One turn sends every row of this set to another row. A few are shown first. Where does it send the rows asked after them?
vazaz: [ -8   5  26   2  -4 -21  -2  13   9   8 -11   6  -4 -11  -8  21 -10   3
  13  -3  -1  13   2   8  19   0   6  14   9 -21   6 -15 -16 -13 -29  -6
  -8   2   3]
kefu: [  1  12  -7  -4  -4  -7  35  -1  27  18  -6  -3  -4  -3  -9  28 -18  -1
  10  15  20 -15  12   8  28  -7   1  16  -2  -4  -5   8   2   3 -28  11
   0  -4 -21]
ziri: [ 16   9  -3  10  -4   1  -5  -3 -13  11  -4   6   2  -8 -23   7  -2   4
   1  -1  27 -17   9  25  10   6   1  31   6 -20   8  -2 -25   0 -23 -14
   6   0  -1]
Doka: [  9  -1   1  -6   3  12  24 -10  19  10 -13 -14   1   2 -25   6 -10  -7
  11  12   0  -2  21   2   9 -12  -1  11 -21 -14 -16  -6  -6  -8   5 -14
   3 -14 -17]
lib: [  4  12  11  10   6   2  22   7   5  18 -16   0   7 -11 -22  26  -3   4
  -2  -5 -17   2  30  -6  26 -13  20  15  -1   1 -17  27 -24  -4 -18  14
  -1   3 -11]
piram: [ 20  -2   6   1 -20   0   2   4  -1   7 -14  -6   9 -30 -23   5 -18  -7
  -9  -3   5   6  21  -4   5 -19   9  16   8  -7   0  -1 -36 -23  -9 -13
 -15   0   5]
Suku: [  7   5  -8   6  -3  20  16 -14   1  18  -1   2  26   8  -6   3  -2 -14
  17  25  27  -6  19  11   9  -8  -1  24  -7 -14  -5  13 -21  -8 -23  13
   5  -2  -9]
debu: [ 11   1   0  -2   4  22  -4   8  15   9  -1   8  -2  -9 -14  -4  -9  10
  -4   2   0  19  21  23  19  12   1  24  -7 -11  -7  -1  -2 -10 -11 -16
 -12   4 -12]
rudis: [-15   6  24  20  -4  20   9   5   0   7  -1  -3   1  -9 -27   8  -4  -5
   8  16 -12  -3  24  -2  37  -8  13  13   2 -13 -17   6 -29  -1 -15   6
  10  -9  -3]
pumo: [  4  15  -9  -1  -3  -5  34   1  26  13  -7  -2  -6  -3  -7  31 -13  -4
  13  12  18 -14   7   2  25  -5   4  19  -1  -6  -1   9   1   3 -31   8
  -4  -7 -19]
koz: [ -9   8  27  -3  -9  -7  -8   7  13  10 -16   8   0  -5   5  22  -8   1
  11   3   2  21   0  12  15 -10  10  16   2 -22   2 -10 -26  -3 -23  -7
  -8   2   4]
tos: [  7  -3   4  -5   6   7  23 -14  18   8 -13 -13   4   4 -26   4 -11 -11
   9  14  -3  -1  14   3  11  -8  -4  16 -20 -11 -15  -3  -3  -9   2 -11
   5 -11 -20]
semo: [-11   8  22  11 -13  -9  24  -7  -3   9 -10   7  15  -9 -26  10  10  -7
  -5  10  10  -6  17   6  29 -14  28  18  -3 -12 -14  18 -30  -6 -27  10
 -14 -11  -2]
Dur: [ 23  -1   0 -11 -10   3  18   1  13  19  -7  10  -9 -16   2  22   1   4
 -17  -8  20  -9   6  16  27   0  -3   4  11  -2  -6   2 -17  -3  -8  -1
  -8   9  -3]
sasam: [ 10   5 -11   7  -7  19  19 -17   2  17  -4   0  25   9 -13   3  -6 -15
  18  22  26  -6  15  11  14 -11  -2  29  -5 -10  -1  13 -23  -7 -19  13
   6  -2  -9]
dugep: [  3  26   9  15 -17   8   7  -3  -3  18  -8   4   7 -15   3   7  -9  26
  -1   2   8   9  23   4   9  -6  -1  -5  20   0 -10   1 -25 -19 -25 -11
  11   0  -8]
gafos: [ 18   7   7  -1 -27  -2  -4   6   9  13 -14   1   7 -34 -22   6 -19 -12
  -2  -4   6   0  29  -9   4 -15  11  24   4 -10  -6   3 -26 -13 -24 -16
 -13   5   4]
mazum: [ -3  15   3  17 -11   9   9   4   0  17  -2   5  13 -22   8   3 -12  25
   3   1  10  10  26  16  12  -8   6   3  18   0  -8   0 -26 -19 -28   1
   5  13  -2]

lib goes to rudis
ziri goes to Dur
mazum goes to vazaz
Now find these:
dugep goes to koz
pumo goes to Doka
kefu goes to tos

One turn sends every row of this set to another row. A few are shown first. Where does it send the rows asked after them?
Nivig: [-15  16   4   4   1  13 -11  -1  -4   5 -16  -6   6   1 -15  13  -2   7
 -14  30  19   0  15  26  -1]
Tefi: [-16   5   4  -4 -11  -2  18  12 -21  -5 -18  -6  -2 -17   7   3  -7   0
 -13  16   2   7   9  22  12]
dum: [-25  12  -4   4  -1   6  -1  -7  -6   3   0   5   4  -3 -16  13  -3  13
 -23  25  19  -1   9  25   2]
pel: [ -7  18 -17   6  10  18   4  -3   7  -7   6 -10   5 -19  -9  18  -6  -1
   0   0  20  11  18  25  -8]
dotok: [ 10  10  -8   6 -10  -4   6  14  10  17 -20 -10   2  -7  -1 -10  21  -4
 -22   2  21 -16  14   6   7]
bav: [ -8   9   1  16 -11   2  11  15   6 -16 -16   2  21  -7  15  -4 -11   4
  -9   2  10  11  10  -8  19]
rin: [-16  16  -5   2   1   5  -8 -14  -8   0  -4  -6   0  -7 -20  10  -7   4
 -20  14   7   8  14  20  -8]
mobif: [-13  10 -17   9   8  28   0   9  11  -6  -5 -21   1 -24  -4  15 -11   0
 -13  17  22   5   1  26   7]
Nuzos: [ 12  10  -6  10 -12  -8  15   2  13  -9 -19  -5  20   7   9   6 -18  -3
  -7   7  19  11   8  -6  17]
dopu: [  1   7   1   8   4  20  14  10 -15 -18 -15   4   3 -10   5  -3   5  17
 -10  15   6  -8  10  21  12]
vun: [-11  10 -16  13 -15   7  14  13  22   9  -8 -17  -3  11   5  13  21 -17
  -3  25  20 -10   6   7   3]
larim: [-18  13 -20  -3   2   7  11   0   6  -3   9  -3   3 -16  -1  30 -12  -2
 -11  18  32   7   6  26   4]
tem: [  1  15 -14   5 -24  -9  -3   3   2   1  -5   8  -2  -6   5   0  18   0
 -18  -5  11 -23   3   7  10]
fite: [  1  13  -6   5 -21  -4  -4  13   1  13 -11  -5  13  -9  -3   5  19  -8
 -17   7  17 -25   8   3  24]
Pebo: [-13  -8 -10   2  -3  16   4  13   4  -6   3   8   7  -5  19   7   3 -14
   2   0  34  -1  13  -8  12]
doki: [-15  15 -16  11 -12   6  13   6  10   0  10  -2   6   6   3  24  24 -18
  -5  18  16 -11  14  -4   7]
Teg: [-11  11 -18  14 -10  14   6  10  17   0 -10 -26 -11  -3   4   6  16 -23
 -12  13   3  -1   5  -4  -1]
Lat: [  8   5  -8  -2  -9 -11  31  -7 -10   3 -12 -10   0  -2  -8   4 -10   2
  -8  14  11   4   6  28   9]
zaz: [ -5   6  -6  13 -19 -11  19   8  13  -8 -18  -4  14  -1  12  -5 -19   2
  -9   3  11  14   1  -1  16]
disef: [  1 -11 -17   7 -14  11   2   2  14   3  -6 -19   2  -6   4   2 -11 -24
   6  -2  24   3  -2  -1  15]
kevo: [-17 -12 -14   9 -10   8  12   7   9   2   6  -5   2 -14   7  -8  -3 -15
   2 -14  23   8   7  -2   9]
pul: [ 23  11  -5   1   6  11  14  -6 -16 -11 -13  -9  12  -4  -7  15  -5   0
  -9  19  11  -6  13  14  17]
kas: [ -9  11  -8   7   6  13  -5  -9   1   3 -14 -14  -4  -3 -20   5  -7  10
 -27  24  16   2   6  24  -4]
zupe: [  7  13 -14  -4 -13  -7  -3   6   1   4 -16  -4  -8 -11   9   0  14 -12
 -31  -2  13 -13  11  -4   4]
biv: [-19  16 -10   3  -6  16  -1  11  10  -1  -8  -9   3 -12   2  20  -8   0
   9  17  25   6   9  39  -4]
taki: [  6  -8 -16   7  -8  19   2   6  16  -4  -7  -1   4   7  14   6  -2 -13
  11   6  38  -8   2   3  12]
dofe: [  9  10  -4  17  -3   5  15   8  12 -16 -15   4  24   4  12   0  -9   8
  -9   7  20   5  11  -8  19]
luzal: [-16  13 -23  17  -8  12  13   1  12  -7  11  -7  -6  -5   0   8  21 -14
 -12   2   2  -6   8  -7  -1]

vun goes to doki
disef goes to taki
Now find these:
pul goes to dopu
dum goes to rin
Nuzos goes to dofe
pel goes to mobif
dotok goes to fite

